(in the rows, 128 means zero)
A single turn carries every row of the set below to another of its rows. Some are shown first; where does it send the rows asked next?
Z639: [141 161 137 123 126 133 104 137 134 124 157 130 126 144  93 172 122 144
 139 115 125 154 117]
Z386: [105 119 122 122 140 111 102 122 106 128 114  89 166 136 128  97 111 115
 136 139 124 129 128]
Z743: [107 109 127 141 118 133 109 143 126 118 142  85 146 112 121 126 119  87
 128 151 115 126 135]
Z38: [131 125 126 104 140 183 131 133 133 128 129 127  97 163 138 140 111 142
 122 111 144 119 128]
Z961: [109 107 152 112 120 116 103 115 113 113 131  97 148 134 109 129 111 136
 138 172 133 122 137]
Z75: [113 105 109 100 145 140 133 108 110 116 126 111  90 153 148 123 103 157
 108 120 130 168 142]
Z561: [133 111 117 110 130 109 154 113  95 120 150 133 124 139 124 152 129 153
  88  93 142 161 137]
Z585: [113 115 160 122 121 112 115 122 116 121 129 100 155 128 117 137 126 119
 132 181 127 130 131]
Z268: [158 128 113 107 148 107 146 119 127 104 116 140  97 143 114 132  91 153
 108 124 110 132 107]
Z976: [131 116 142 152 127 106 111 168 113 134 119 114 148 132 150 145 138 120
 120 127 136 177 121]
Z916: [140 144 106 112 152 118  85 126 115 127 142 139 129 146  99 154 137 129
 135 107 126 171 121]
Z805: [129 115 123 123 113 122 166 127 112 114 161 126 124 131 121 162 122 151
  91  92 136 149 137]
Z61: [111 113 161 129 132 118  99 121 124 111 126 103 147 127 118 137 122 122
 127 180 131 131 139]
Z941: [161 131 105 140 119 110 139 133 123 111 105 121 132 163 128 132 128 162
 129  90 124 116 139]
Z539: [127 157 117 136 134 132 109 145 135 133 140 133 126 127  83 142 141 115
 128  90 118 155 116]
Z849: [156 125  93 119 149 117 142 129 133 103 119 133  94 138 115 123  91 135
 104 107 104 129 108]
Z870: [130 107 139 157 117 118 108 176 121 124 135 111 135 127 148 157 132 114
 118 127 134 172 128]
Z96: [116 122 123 126 142 111 104 128 105 129 122  86 170 135 147 112 115 107
 132 148 118 145 130]
Z928: [126 135 129 111 145 172 142 134 131 141 105 134 105 156 129 118 127 134
 117 100 142 117 120]
Z339: [153 107 118 137 119 107 133 127 120 105 105 138 110 147  99 137 151 157
 124 108 131 111 145]
Z648: [129 110 121  98 154 167 122 122 118 132 115 142  91 158 127 131 130 138
 118 118 149 124 129]
Z951: [128 119 110 127 124 119 164 129 106 124 150 126 128 129 124 140 130 140
  84  76 135 156 131]
Z645: [106 115 129 149 127 139  99 142 136 112 135  83 145 115 128 123 109  97
 125 149 117 129 140]
Z818: [130 101 154 149 121 108 107 166 113 128 126 123 135 126 136 156 142 122
 118 141 141 173 129]
Z655: [159 101  91 141 117 124 121 137 123  93 128 119 105 152 122 148 128 150
 126  97 124 114 153]
Z461: [153 121 116 116 136 118 149 130 138  97 125 138  85 130 103 136  95 141
 109 120 107 120 109]
Z89: [102 112 126 137 110 138 109 139 132 112 138  77 142 118 114 118 104 104
 132 141 119 113 137]
Z48: [ 96 111 117 122 131 145 153 129 123 127 111 119  85 123 116 104 126 132
  95 102 122 151 135]
Z329: [110 133 149 116 113 149 165 121 134 121 127 109  94 146 131 134 104 172
 109 126 127 148 133]
Z81: [111 128 130 133 149 111  97 125 118 126 111  93 169 135 140 108 114 115
 127 151 122 145 132]

Z38 -> Z648
Z75 -> Z48
Z386 -> Z89
Now these:
Z539 -> Z639
Z805 -> Z561
Z96 -> Z743
Z941 -> Z655
Z461 -> Z268
Z870 -> Z818
Z81 -> Z645

A single turn carries every row of the set below to another of its rows. Some are shown first; where does it send the rows asked next?
Z857: [129 161 134 119 113 118 122 113 113 156 119 113 149  50 120 148 138 117
 142 107 161 135  91 145 133 121 121 143 134 134 104 115  73]
Z990: [147 125 117 108 136 112 141 103 109 178 135 114 126  86 184 130 133 112
 160  96 115 105  95 129 120 136 136 121 113  37 127 105 109]
Z146: [140 130  83 116 129  89 126 123 114 164 137 108 165  92 129 150 149 116
 159  89 141 106  94  91  80 138 158 145  70  72 115  99 139]
Z577: [130 157 136 102  99 111 139 121 121 163 118  95 158  58 113 154 138 134
 140  97 173 128  87 127 115 130 105 131 143 119 106 126  80]
Z708: [123 154 145 108  97 128 128 111 120 156 121 101 157  52 117 148 128 120
 151  95 167 126  84 128 114 130 119 118 153 126 106 122  73]
Z431: [116 102 119 132 109 118 142 118 118 168 108 125 133  90 178 114 123 141
 120  67 147 132 107 118 110 112 158 160  82  83 116 104 109]
Z731: [144 148 120 118 106 115 129 119 127 159 105 119 153  53 113 154 136 126
 132  99 154 132  95 142 128 116 120 158 130 144 119 121  68]
Z989: [170 104 101 105 123 118 142 104 125 185 116 119 129  92 171 140 127 117
 148  82  97 104  98 120 105 136 138 131 118  52 147 118 100]
Z11: [158 107 118 106 139 128 134  99 123 172 106 129 135  89 171 136 128  96
 165  97  79 118 106 116  91 142 162 120 110  80 127 114 100]
Z107: [125 139 130 120  80 129 132 115 137 164 100 115 166  59 122 137 136 126
 142  88 159 132  96 127 119 115 114 137 137 133 118 122  63]
Z503: [166 116  80 103 131 107 111 114 119 163 132 109 139  94 133 150 148 107
 151  78 145 120  80 100  54 157 173 123 125  84 134 131 132]
Z250: [149 135 122 117 130 114 137 110  99 195 120  93 136 103 164 130 138 108
 152 107  95 123 101 112 101 150 131 116  97  48 106 110 109]
Z752: [113 123  83 133 117 135 115  94 153 171 123 101 143  87 143 141 140  98
 145 107 149 175  95  90 112 172 175 142  94  82 143 125 103]
Z412: [135 138 129 101 100 118 141 118 141 151 102 123 165  51 116 155 134 132
 144  91 157 124  94 127 112 117 120 142 136 143 117 123  73]
Z256: [119 120  74 117 129 118 131 101 163 162 128 113 138  81 150 152 145 115
 141 104 162 162  92  98 123 162 170 158  95  77 154 124 112]
Z468: [117 120  94 130 122 117 108 107 117 150 140 128 161  82 154 127 142  93
 181  85 143 108  95 107  93 128 178 126  82  76 120  87 125]
Z428: [101 133  91 124 135 126 122  91 150 150 142 107 142  72 146 152 134 100
 162 114 157 159  94  96 127 166 180 140  91  77 134 109 113]
Z254: [131 120  78 112 132 127 123  95 157 160 131 100 137  81 128 170 127 107
 144 104 144 159  90  84 105 178 179 144 108  83 151 128 109]
Z846: [130 103 135 135 106 145 121 110 102 173 107  97 138  95 141 136  95 119
 128  69 110 140 104  94  74 143 177 128  97 100 105 111 101]
Z584: [150 147 123 121 102 125 121 114 122 163 110 107 153  54 100 161 126 122
 132  96 142 132  91 134 119 125 122 147 139 143 119 125  64]
Z267: [160 116 109 115 129 109 145 114 121 194  97 118 139 105 171 128 147 113
 145  99  87 128 110 112  97 139 135 139  88  70 122 117 106]
Z358: [141 119 125 120 113 119 137 121  89 184 133  74 120  96 143 143 104 146
 109  67 149 131  87 103  88 151 148 132 117  61 113 122 119]
Z799: [137 141 132 113  88 126 134 119 133 163  99 103 170  63 104 155 130 127
 140  91 146 131  95 115 101 127 118 132 136 143 113 126  67]
Z722: [142 119  85 135 101 121 105 110 109 173 150  93 160  93 130 146 126 105
 163  73 141 101  84  92  85 142 160 120  98  55 133  97 117]
Z23: [139 118  88 135 109 128  93 108 114 177 121 110 143 105 155 111 159  91
 156  81 146 142  89 105  65 149 172 115 111  83 126 122 120]
Z894: [115 138  84 117 136 110 132 103 146 165 138  90 147  83 128 164 137 113
 145 115 154 159  93  84 117 175 164 152  81  71 132 119 120]
Z552: [144 116  75 112 128  97 117 118 127 162 126 132 137  94 168 121 172 111
 152  79 168 127  88 119  81 132 164 140 106  77 134 122 135]
Z803: [124 126 137 105 150  97 149 124 100 157 115 111 125  88 160 136 127 136
 124  90 144 141 102 111  86 140 169 148  88  98  84 117 136]
Z293: [138 148 127 131  94 129 117 113 123 164 104 115 154  55 115 143 134 116
 136  99 147 140  96 139 126 118 124 145 134 143 115 119  61]
Z512: [136 161 134 125 101 126 116 111 108 165 124  98 148  53 108 152 128 116
 139 102 156 134  87 140 129 128 117 133 143 127 108 120  67]
Z850: [142 165 131 114 113 110 128 118 110 161 121 101 149  54 105 160 134 125
 133 106 159 131  89 137 125 129 115 145 135 133 103 123  77]
Z392: [114 130  84 130 117 132 120  94 143 168 148  84 142  82 133 158 124 107
 150 104 156 153  84  89 125 175 166 136 102  58 146 115 105]
Z426: [110 112 142 123 123 141 123 102  99 151 133 115 115  77 177 121 104 118
 141  71 151 129  91 127 103 135 183 118 124  81 110 106 110]
Z702: [153 130 126  94 156 109 143 105 107 167 126 111 130  86 163 148 129 103
 167 109  93 110  98 116  96 149 153 116 108  65 110 110 118]
Z317: [117 160 146 107 106 113 137 119 123 156 109 107 162  58 123 142 146 124
 149 105 167 137  93 130 115 126 115 130 134 133  93 122  81]
Z387: [148  98 117  98 134 114 150 119 118 151 123 116 126  76 142 166  94 149
 123  61 131 109  93 106  87 133 173 152 108  91 127 114 119]

Z894 -> Z254
Z412 -> Z577
Now these:
Z146 -> Z503
Z989 -> Z250
Z803 -> Z387
Z584 -> Z512

A single turn carries every row of the set below to another of its rows. Some are shown first; where does it send the rows asked next?
Z773: [ 86 104 122 149 128 164 160 139 129 154 147 160 130 120  97 152 116 128
 136 114  93 112 116 131 107 132 128 100 137 136 150]
Z619: [117 145 156 130 152 156 176 116 121 133 109 152  89 135 116 141 131 132
 103  83 135  87  85  98  98 139 150 111 134 111  89]
Z809: [ 88 107 122 152 132 155 158 137 130 165 146 160 125 124  97 158 116 125
 141 104  83 103 134 122 104 138 131  97 148 131 146]
Z179: [128  94 154 111 129 159 134 120 143 128 162 169  89 105 133 140 141 137
 140 105  90  91 126 119 101  98 152 131 191 137 137]
Z45: [ 94 127 123 107 157 159 148 152 102 141 136 123 122 138  89 121 156 157
 147 101 120 141  85 134 115 140 117 109 173 120 109]
Z4: [153 133 104 143 138 169 137 105 125  91 130 128 109 133 101 146 153 138
 145  76 138  92  96 119 117 102 154 134 147 125 136]
Z121: [106 123 152 135 119 123  99 134 124 105 115 129 116 140 121 128 122 139
 138 101  97  84 132 117 100 136 142  91 148  76 123]
Z408: [110 139 156 143 142 155 169 121 134 136 105 141  82 136 119 136 138 129
  96  87 123  74  96 100  98 133 156 111 149 101  80]
Z935: [112 138 165 137 139 161 173 125 128 137 111 150  88 129 108 145 132 124
  96  82 135  85 102  92 101 127 146 102 147 103  84]
Z474: [151 126 106 156 146 179 132 103 124  96 129 137 109 133 102 141 150 145
 144  73 140  91  93 122 116 105 145 130 155 131 131]
Z847: [113 119 125 103 165 138 144 145  94 114  95 163 105 137 116 157 143 115
 140 129  85 125 117  93 114  93 152  98 184  98 106]
Z856: [109 148 150 140 144 160 158 128 132 137 104 148  89 125 114 135 137 118
  94  93 134  79 100  98 100 118 154 111 144  98  80]
Z120: [157 133 110 140 144 178 144  96 124 100 131 134 115 139  96 153 155 152
 146  85 139  95  94 127 121  95 155 120 153 119 131]
Z917: [ 92 127 129 103 169 176 149 114 104  77 134 137 103 128 117 150 116 151
 107  79  68 109 131 146  99 133 152 114 180 118  99]
Z748: [124  91 154 110 141 159 142 106 140 136 162 174 109 114 123 140 130 140
 143 106  90  93 123 136 102 100 144 129 202 142 136]
Z902: [112 140 161 149 149 163 170 133 126 142 117 139  84 134 120 137 129 126
  97  85 132  80 108  96 112 133 146 116 146 106  83]
Z733: [ 92 113 131 102 167 167 158 107 102  84 129 146 101 122 110 142 122 154
  99  80  68  94 125 138  84 125 164 119 173 110  90]
Z910: [ 95 117 130 112 166 168 155 126 100  75 125 143 104 125 114 145 122 155
 102  86  71  91 135 147  88 137 167 114 182 113 101]
Z352: [157 133 111 153 142 176 138 103 130 100 136 145 112 138 105 153 145 146
 142  77 130  84  93 121 120  96 152 136 147 126 131]
Z770: [109 117 122  96 165 142 148 140 101 121  92 170 103 132 112 150 134 115
 138 128  92 125 118  89 111  93 156  95 191 107 116]
Z416: [119 115 150 129 110 122 105 132 118 102 117 121 122 139 108 136 110 142
 131 107 106  79 136 124 111 138 136 100 149  80 120]
Z402: [131  86 156 115 138 162 150 110 140 128 157 162 107 112 126 144 144 134
 145  94  94  80 117 128 102  90 144 127 196 139 145]
Z950: [108 118 123 105 170 130 138 151  92 130 106 168 102 125 107 151 143 119
 148 125  93 128 111  86 103 104 159 105 180 100 101]
Z63: [111 120 154 131 116 119 111 130 117 110 114 126 125 141 118 129 112 154
 125  97  95  77 135 124 100 135 148  92 141  85 129]
Z832: [103 117 121 100 161 178 163 127 101  74 124 130 112 128 103 135 111 157
 106  80  70 100 123 141  86 130 156 120 185 117 104]
Z326: [ 99 121 128 106 160 127 135 153  95 106  88 159 103 137 110 147 152 122
 131 131  87 125 117  96 117  97 157 100 179 115 110]
Z670: [ 96 115 127  98 157 176 162 125 107  78 127 132 101 127 111 149 112 156
 104  77  61  98 120 137  90 131 155 116 177 119  97]
Z589: [149 140 106 139 152 178 142 106 118  93 124 132 106 142 101 147 153 153
 152  78 139  89  96 116 131 106 143 129 152 116 124]
Z319: [116 119 123 108 164 131 150 138  90 119  90 160 102 127 117 156 152 118
 131 123  76 131 115  90 123 108 151 107 186 111 112]
Z735: [120 111 147 132 114 119 100 128 119 100 121 128 117 148 109 134 113 132
 134  96 110  78 134 119 107 129 134 102 150  83 127]
Z390: [ 87 119 119 149 136 153 153 136 125 162 146 151 140 130  95 164 121 133
 146 110  97 110 114 127 100 136 131 100 130 134 144]
Z212: [126  86 137 110 149 160 139 104 147 130 156 173 101 117 132 135 133 142
 143  99  97  88 126 133 103  99 137 131 199 135 141]
Z58: [125 127 144 138 109 119  98 134 129 105 122 137 127 138 109 136 113 128
 132 109  94  89 140 129  97 138 142 101 155  89 124]
Z407: [ 82 114 117 152 133 149 164 126 124 163 148 157 127 134  99 157 110 126
 139 106 100 113 121 131  97 131 131 100 135 132 145]
Z807: [155 142 119 154 137 170 137 106 115  89 132 136 117 137 112 158 156 148
 142  72 128 100  97 127 116  96 163 122 157 124 130]
Z410: [115 128 150 131 114 121 104 124 128 112 120 121 121 132 114 137 118 150
 139  95 101  84 142 108 111 135 138  99 151  77 125]
Z85: [101 127 118 112 160 159 155 150 112 134 136 127 127 141  92 119 169 167
 145 101 125 138  85 131 101 125 119 118 181 130 114]
Z901: [ 79 113 115 146 132 152 157 129 120 162 140 156 126 113 111 166 112 125
 140 119  93 112 107 131 106 140 139 107 133 132 135]
Z485: [ 97 126 137 106 157 162 162 124 114  70 129 140 104 133 113 146 111 165
 116  78  71  87 124 142  90 127 162 128 185 129  99]
Z450: [ 96 138 131 111 152 156 163 139 101 131 145 123 122 144  98 124 161 177
 150 116 125 133  89 137 102 123 126 125 170 114  98]
Z704: [107 131 131 105 154 161 150 144 105 127 140 128 127 134  89 119 164 167
 152 106 125 138  76 131 109 121 124 125 178 128 107]
Z385: [135  95 151 114 140 161 149  99 146 121 149 171 102 117 130 140 138 131
 139  88  93  83 127 132 116  98 142 129 207 132 136]
Z642: [ 84 109 117 156 136 148 155 121 129 164 136 157 135 127  98 158 119 133
 147 110 101 108 120 125  99 135 127  96 145 138 147]
Z440: [ 92 126 120 111 150 161 145 146 106 139 144 123 119 142  87 127 153 166
 153 108 124 133  76 142 111 116 117 117 173 119 107]
Z153: [127  89 144 111 139 157 150 107 135 129 155 172  99 109 129 131 129 129
 142 104  97  86 122 131 103  93 142 138 202 133 140]
Z551: [ 96 135 124 101 151 156 153 146 103 134 141 118 123 140  88 121 159 166
 149  99 126 139  87 134  98 121 127 113 181 128 114]
Z135: [102 124 120 107 163 131 143 142  96 112  86 173  96 124 112 154 151 129
 131 124  91 124 112  92 116 105 161  98 183  98 108]
Z459: [102 136 156 136 139 154 176 123 133 140 111 140  91 136 100 146 133 119
  95  79 135  79 100  97  95 132 142 109 145 109  86]

Z807 -> Z450
Z212 -> Z474
Z773 -> Z402
Now these:
Z551 -> Z407
Z410 -> Z917
Z950 -> Z58
Z326 -> Z63
Z935 -> Z847
Z408 -> Z135
Z459 -> Z770
Z390 -> Z748
Z385 -> Z589

A single turn carries every row of the set below to another of its rows. Some are shown first; where does it send the rows asked next?
Z400: [ 97 116 143 108 123 143 157 109 133 130 100 122 122 117 131 123 122]
Z327: [126 130 139 139 147 111  97 167 141 132 131 174 124 116 127 117 133]
Z130: [136 131 140 144 144 121  97 171 145 135 132 168 120 114 130 118 137]
Z732: [ 95 129 142 108 152 151 151 112 132 130 106 124 114 131 141 125 117]
Z598: [135 126 145 153 145 117  94 161 139 138 141 160 121 100 129 119 126]
Z55: [175 134 120 151 105 129 119 107 135 130 126 131  93 126 134 125 124]
Z742: [ 94 127 151 104 147 149 137 110 132 133 114 138 116 140 127 116 110]
Z936: [126 128 111 144 102 134 107 104 115 130 145 127 139 119 100 142 103]
Z80: [121 152  99 139 148  98 145 153 123 149 118 148 117 100 142  99 128]
Z582: [108 104 135 147 139 114 164 136 127 120 117 117 140 150 114 125 158]
Z952: [128 125 111 157 107 136 123  98 119 127 144 128 146 113 100 151 111]
Z545: [110 107 131 142 157 114 152 134 131 120 120 115 149 140 126 116 164]
Z341: [161 136 123 166 105 139 132  94 143 146 121 136 102 135 141 131 130]
Z343: [105 169 108 163 137  94 137 143 123 154 120 133 114 114 122  99 116]
Z715: [116 168 116 153 146  97 131 137 117 150 121 141 107 100 133  91 127]
Z228: [128 124 110 154 100 125 112 105 115 131 148 131 138 126 102 140  97]
Z279: [156 133 121 170 112 138 126 105 134 140 111 145  99 152 138 135 143]
Z126: [106 106 126 145 140 114 164 134 127 126 122 111 142 143 116 116 163]

Z228 -> Z327
Z343 -> Z742
Now these:
Z545 -> Z952
Z732 -> Z341
Z55 -> Z80
Z130 -> Z126

